(in the rows, 128 means zero)
These are runs of 6 systems, one row a step. Runs of the same system follow the same rule from any start.
bena, run 1, 8 rows:
[[ 95 118 152 124 125 117 101 134 155 161  91 154 137  95 110 148 125 117
  116 152]
 [ 74 161  85 113 127 125 110 146 122 124 121 151 122 138 132 147 137 151
  129 121]
 [103 135 136  86 108 153 131 134 122 116 127 116 119 119 142 117 147  97
  167 147]
 [110 127 120 130 124 119 131 108 137 125 124 137 121 132 175 113 111  89
   99 127]
 [145 131 112 134  93 121 119 112 108 135 127 116 142 135 148 117 161 147
  123 114]
 [153 123 144 122 111 117 124 116 150 151 119 131 131 108 117 152 138  99
  142 125]
 [110 129 122 141 135 115 119 140 120 139  97 146 147 121 135 157 114 138
  105 137]
 [100 135 119 108 116 135 106 138 129 134 129 129 123 126 106 121 156 150
  139 132]]
bena, run 2 (8 x 20):
[[ 73 120  83 143  53 151 127  71 148 136 126 105  47 169  75 129 159 106
  184 154]
 [ 95 179 140 196  90 146 148  64 155  94  83 131 120 156 183 164  76  88
  167 156]
 [105 187 184 165  96 135  82  92 165 122 111 139 177 122 178  70 150 179
  120 128]
 [168 199 147  80 137 107 105 138 181 133 160 158 160 100 154 136 163 129
  157  64]
 [155 113 155  65 164 114 131 188  93 141 105 143 185  74 171 155 122  97
  107 130]
 [101  69  85  84 142 104 105 166  98 164 138 139 116 114 110 103 156 134
   60 125]
 [125  98  51 104  99 129 154 127  90 135 135 107  77 153  95 171 147 103
  156 127]
 [ 98  93 137 171  93 146 149  92 118 127  83 109 104 141 129 141  97  85
  135 186]]
Viz, run 3, 8 rows:
[[130 146  71 156 179 129 160 142 101  87 162 127 107 180 135 140  81 157
  101 105]
 [136  99 172 132 120 163 124 122 122 114 157  86 124 134  99  50 147 160
  131 152]
 [167 137 127 153 162 105 145 105 175 125 165 142 106 142 123 135  92 101
  109  93]
 [162 120 151 163 137 140 135 141  89 112 119 104 167 135 128 116 120 187
  113 140]
 [142 114 161 113 156 118 113 140 172 148 151 140 121 103  82 118 130 124
  119 121]
 [138 137 100 137 165 130 150 155 100 108 137 127 129 148 121 158 100 152
  122 120]
 [115 100 149 113 138 149 122 143 121 125 144 110 120 124 104  83 135 142
  118 150]
 [136 137 101 137 145 117 137 116 149 121 160 133 101 149 120 130 112 119
  118 104]]
Tilog, run 4, 8 rows:
[[130 124 136 159  72 156 142  68 139 110 137  89  93 159 125  93 140 112
  165 145]
 [131 161 166 186 115 118 120  76 182 127 114 144 137 136 153 122 101 121
  118 125]
 [156 169 168 146 127 128 107 138 136 126 112 134 183 110 131 138 143 183
  141 118]
 [140 145 159  76 163 121 116 170 151 142 135 150 150  89 114 150 134 120
  142 116]
 [117 110 107  89 169 121 136 177  89 126 127 137 140 117 148 141 112 121
   95 130]
 [114  90  87  97 119 134 128 141  93 134 150 108 101 138 111 103 154 130
  115 131]
 [128 110  94 144 105 124 148  93 129 127 132 117  87 153 128 136 117  89
  128 130]
 [122 122 141 180 100 139 132  93 127 122 104 113 129 145 130 118 115 138
  125 152]]
sofe, run 5, 8 rows:
[[170 155 107 157 109 115 150 101 140 127 123 126 121 144 119 192 122 115
  169 106]
 [120 100 184 146 133 135 124 137 119 139  79 127 162 100 136 130 104 121
  106 175]
 [ 96 157 107 107 142 111  87 146 154 145 144 162 130 124 115 121 155 168
  107 100]
 [132 148 116 109 135 154 158 151 103 100 133 106 117 141 113 163 120 125
  188 138]
 [105  99 155 113 141 135 133 129 132 122 128 126 126 115 162  87 105  83
   94 152]
 [133 142  80 132 107 112 112 113 119 135 149 128 125 151 141 111 164 161
  107  92]
 [161 121 144 138 105 141 150 111 131 128 121 102 115 129  99 159 129 105
  179 143]
 [111 115 151 145 144 111 120 127 140 142 100 152 146 110 156 130  96 108
   79 142]]
kedep, run 6:
[[164 122 161 183 106 150 151 106  98 108 100  91 153 142 133 131 112 153
  147 158]
 [127 137 170 148 135 110 102 101 195 148 135 154 129 113 124 101 120 121
  100 119]
 [141 180 124 129 153 124 127 156 128 115 127 144 156 128 126 170 122 169
  149 105]
 [115 114 177  87 148 153 123 161 129 124 135 118 137 102 115  98 132 121
  139 157]
 [119 124  88 114 166 115 131 146 122 121 162 140 110 143 133 118 113 130
   87 104]
 [151 113 114 130 108 148 138 127  95 117 141  91 122 145 104 120 153 155
  150 134]
 [139 105 142 149 130 125 142 102 151 132 131 124 106 130 119 124 102  89
  117 138]
 [129 144 120 173 127 118 122 118 124 126 113 134 145 143 134 139 115 169
  106 124]]
sofe, run 7:
[[116 132  49 115 112 105 143 116 116 136 127 139  93 147 143 177 128  86
  128 105]
 [100  92 128 153  82 146 134 107  95 134  83 102 121 135 126 127 129 119
  132 179]
 [ 82 157 122 143 105 111  98  94 182 145 118 160 113 130 134 124 134 120
  119 120]
 [120 175 127 147 108 141 130 126 115 108 101 124 152 139 147 159 130 157
  168 133]
 [113 139 182  94 129 143 116 138 151 127 121 131 147  95 146 108 134 103
  145 146]
 [130 151 101  94 134 113 121 150 114 128 138 142 149 120 169 134 143 128
  115  99]
 [147 104 122  95 109 141 139 140  96 132 129 101 125 119 116 134 154 115
  154 139]
 [114 102 112 120 127 110 133 120 135 144 119 139 110 122 137 139 115  81
  104 132]]
Viz, run 8:
[[ 92 181 133 111 203 107 121 176 164 123 115 192 149 107 142 186  74 120
  111 117]
 [ 92 153 114  63 142 160 113 189  79 102 148 113 150 125 134  95 168 182
  150 131]
 [134 109 112  58 134 134 150 130 142 122 180 116  80 123 132 107 138  46
  150 115]
 [144  95  78 158 105 117 154 103  70 116 122 103 125 161 181 117 118 118
   81 123]
 [151  95 142 159  73 118 102  84 147 168 118 114 124 125  93 104 172 146
  119 130]
 [145 145 132 176 132 112 141 111 156 138  98 147 124 132 104 199  92 118
  146 131]
 [ 82 142 161 139 146 143 109 157 119 122  93 141 161 116 129 126 111 170
  118 165]
 [ 98 171 127  82 151 130 108 150 168 123 161 152 115 121 115 120 143 133
  150 107]]
Nud, run 9:
[[156 119 131 124 100 131 135  95 128 120 158 100 122 138 160  78 149 105
  124 114]
 [173 110 129 160 114 100 132  96 137 150 121 128 136 127 140 140 123 111
   99 112]
 [145 111 152 155 118 119 115 131 117 152  94 127 159 110 111 146 133 156
  113 144]
 [106 130 132 121 143 125 108 149 144 145 116 146 124 115  83 154 130 149
  133 138]
 [ 93 147 115 110 146 145 136 155 117 109 124 131 120 134 122 148 115 132
  149 142]
 [ 99 140 121 105 129 147 132 130 129 106 150 120 111 139 144  95 131 118
  138 133]
 [141 139 110 131 119 125 138 107 131 117 149 121 117 144 154 115 128 112
  124 109]
 [160 121 145 144 112 122 131 109 126 133 123 117 144 125 146 121 132 120
  119 126]]
Tilog, run 10, 8 rows:
[[116 137 124 137 181 117 125 130 149 108 171 145 123 144 164  73  93 136
   60 103]
 [204 121 112 131 117 127 139 125  97 121 168  91 139 143 121 108 163 166
  133  92]
 [177  85 164 130 146 114 142 119 159 151 137 124 115 105  97 138 107  74
  118 132]
 [124 107 114 179 152 114 126 141 103 136 103 136 143 140 111 149  96 176
   74 140]
 [127 135 118 119 126 147 124 142 132 129 147 114 102 139  57 141 152 166
  175 131]
 [107 144 134 129 165 142 157 133 149  99 138 136 103 138 136 144  73  86
  141 142]
 [112 134 134 145 139 146 122 133 109 102 142 114 140 148 147  73 124 177
  101 134]
 [163 148 123 112 122 122 124 114 161 129 173 124 115 134 115 113 157 127
  147  89]]
Nud, run 11:
[[117 157 130 165  73 143 146  86 134 118  81 117 120 141 138 180 120 101
  192 154]
 [ 63 169 162 144 110 129  91 104 173 131  97 159 146 117 171 103 124 127
  114 142]
 [131 196 100 109 120 110 102 137 139 130 134 154 155 126 155 150 165 165
  144  78]
 [161 139 169  70 131 135 138 151 133 127 125 126 156  86 157 147 137  76
  169 127]
 [102  94 109  89 139 108 115 151 108 149 120 144 135 106 164 114 131  96
   69 129]
 [142 101  77 109  87 123 126 130  86 147 130 104 115 137 106 140 178 142
  138 121]
 [122 104 138 138 100 135 144 100 142 139 102 119  98 126 109 156 114  73
  156 160]
 [ 68 139 111 167 110 126 110 110 124 128  90 144 130 145 151 124 114 147
   98 149]]
kedep, run 12 (8 x 20):
[[ 71 141  22 100 132 102 138 126 124 126 142 160  73 158 157 162 115  80
  105 100]
 [120 116 107 135  53 160 143 106  59 111  91  77 137 147 161 122 163 133
  167 165]
 [124 115 135 134  92 102 121  68 180 153 121 143 105 119 166 115 128  49
  107 122]
 [149 164 104 157 104 105 123 123 102 135  84 141 175 127 171 185 136 154
  127 107]
 [112 123 175  88 103 133 100 137 153 159 103 135 147  80 117 127 162 105
  153 151]
 [ 95 138  89  98 162 106 129 160 122 134 120 163 127 119 152 167 106 104
   99 117]
 [101 114 103  99 100 146 117 148  78 128 119 106 132 130 123 114 168 156
  137 146]
 [117 111 103 110 115 124 140 108 142 133 142 125  85 135 130 129 126  69
  132 128]]

Which system made each run below?
run 13:
[[ 99  85  99  44 162 149 125 178  97 118 201 105  90 134 104  46 158 133
  102 122]
 [179  85  55 131 129 132 179 118  78 105 182  82  72 181 108 129 124 110
  127 105]]
  kedep
run 14, 2 rows:
[[160 163 126 167 136 145 141 123 116  94 150 107 138 162 118 125 123 189
  151 114]
 [152 113 201 120 158 143 134 135 158 122 141 119 139 103 117  98 108 105
  129 146]]
  Viz
run 15 (2 x 20):
[[130 167 151 148 156 139 117 158 102 102 121 131 188 128 162 111 118 201
  105 126]
 [159 136 167  64 151 132 115 157 162 139 170 129 134  92  97 108 161 120
  155 108]]
  Viz
run 16 (2 x 20):
[[127  92 175  85 125 129 127 136 138 146 113 126 138  85 153 112 126  57
  118 154]
 [109 120  63 139 127  95 115 124 107 143 124 148 126 146 154 131 132 146
   66 104]]
  bena
run 17, 2 rows:
[[179 158 105 157 103  82 101 111 145 168 113 155 164 120 129 176 166 171
  118  75]
 [151 128 192 101 133 134 127 163 131 150  84 135 172  72 112 183 129 109
  169 156]]
  Nud
run 18 (2 x 20):
[[144 100 145 151 168 119 142 146 103 124 115 131 153 122 152 128  82 128
   71 142]
 [138 111 106 123 125 124 107 142 116 145 150 118 119 134  74 110 168 187
  119 116]]
  Tilog
run 19, 2 rows:
[[206 147 146 123 111 157 169 129  76  82 141  74 166 138 181 123 137 127
  178 118]
 [138  87 190 113 143 110 100 118 183 165 143 143 135  85 122  71 130  93
   73 131]]
  Tilog
run 20 (2 x 20):
[[176 145 123 104 119  87 103 115 160 161 149 152 152 103 158 124 167 119
  104  69]
 [183 105 120 119 118 123 147 154  79 144 100 110 153 112 102 195 142 135
  159 133]]
  sofe
run 21 (2 x 20):
[[ 86 164 132 146 121 125 114 107 182 134 111 157 105 132 106 156 115 119
  152 136]
 [104 176 142 135 135 150 132 142 117  97 109 132 156 133 159 141 112 150
  153 140]]
  Tilog
run 22 (2 x 20):
[[136 170 121 132  94 149 140 107 144 113 132 111 106 146  98 163 145 126
  214 128]
 [110 122 180 144 147 140 145 122 136 110 101 131 144 115 179 117  72  80
  109 165]]
  kedep
run 23 (2 x 20):
[[117 137 131 122 117 116 101 147 101 144  91 141 180 106 165 135 148 156
  101 130]
 [133 132 124  79 118 120 108 147 143 155 137 136 124 103  93 147 172 125
  157 115]]
  Nud
run 24:
[[123 154 100  95 142  97 107 141 170 157 145 168 112 113 103 166 146 119
  131  88]
 [119 112 114 128 135 150 157 159  68 107  98 107 134 136 126 167 104 132
  144 165]]
  sofe
run 25, 2 rows:
[[147 186 173 107 154 121  87 132 206 134 178 155 143 108 108  90 155 166
  139  82]
 [199 151 137 111 174 136 169 174  88  95 139 115 164 123 146 176 102 134
  161 109]]
  sofe
run 26 (2 x 20):
[[163 101  91 114 121 138 165 126  64 100 154  85 122 154 174 101 130 106
  113 119]
 [164  69 131 147  92 111 121  87 129 161 133 107 117 126 121  91 152 111
   87 126]]
  Viz
run 27:
[[130  78 114 108 136 123 126 165  65 138 115 115 154 116 144 111 138 144
   78 142]
 [122  98  77 108 103 114 120 119 128 156 145 124  83 139  87 134 161 118
  126 117]]
  Tilog
run 28:
[[143 157 120 119 114 132 137 144 109 124 101 125 149 120 129 190 135 133
  176 128]
 [ 97 108 162  90 137 137 120 153 127 137 107 136 141  93 142 119 122  94
  119 161]]
  sofe
run 29 (2 x 20):
[[157 176 145  78 121 124 127 151 125 118 121 137 176  98 190 151 149 104
  165 104]
 [144 103 129  64 123 116 125 163  89 147 110 127 162  87 169 140 151  89
  118 128]]
  Viz
run 30, 2 rows:
[[  4 184 121 161  84 154  87 113 130 113  67 147 138 148 156 117 133 179
  138 175]
 [ 73 230 154  97  96 163 105 112 180  96 135 139 131 128 167 112 153 122
  210 123]]
  sofe
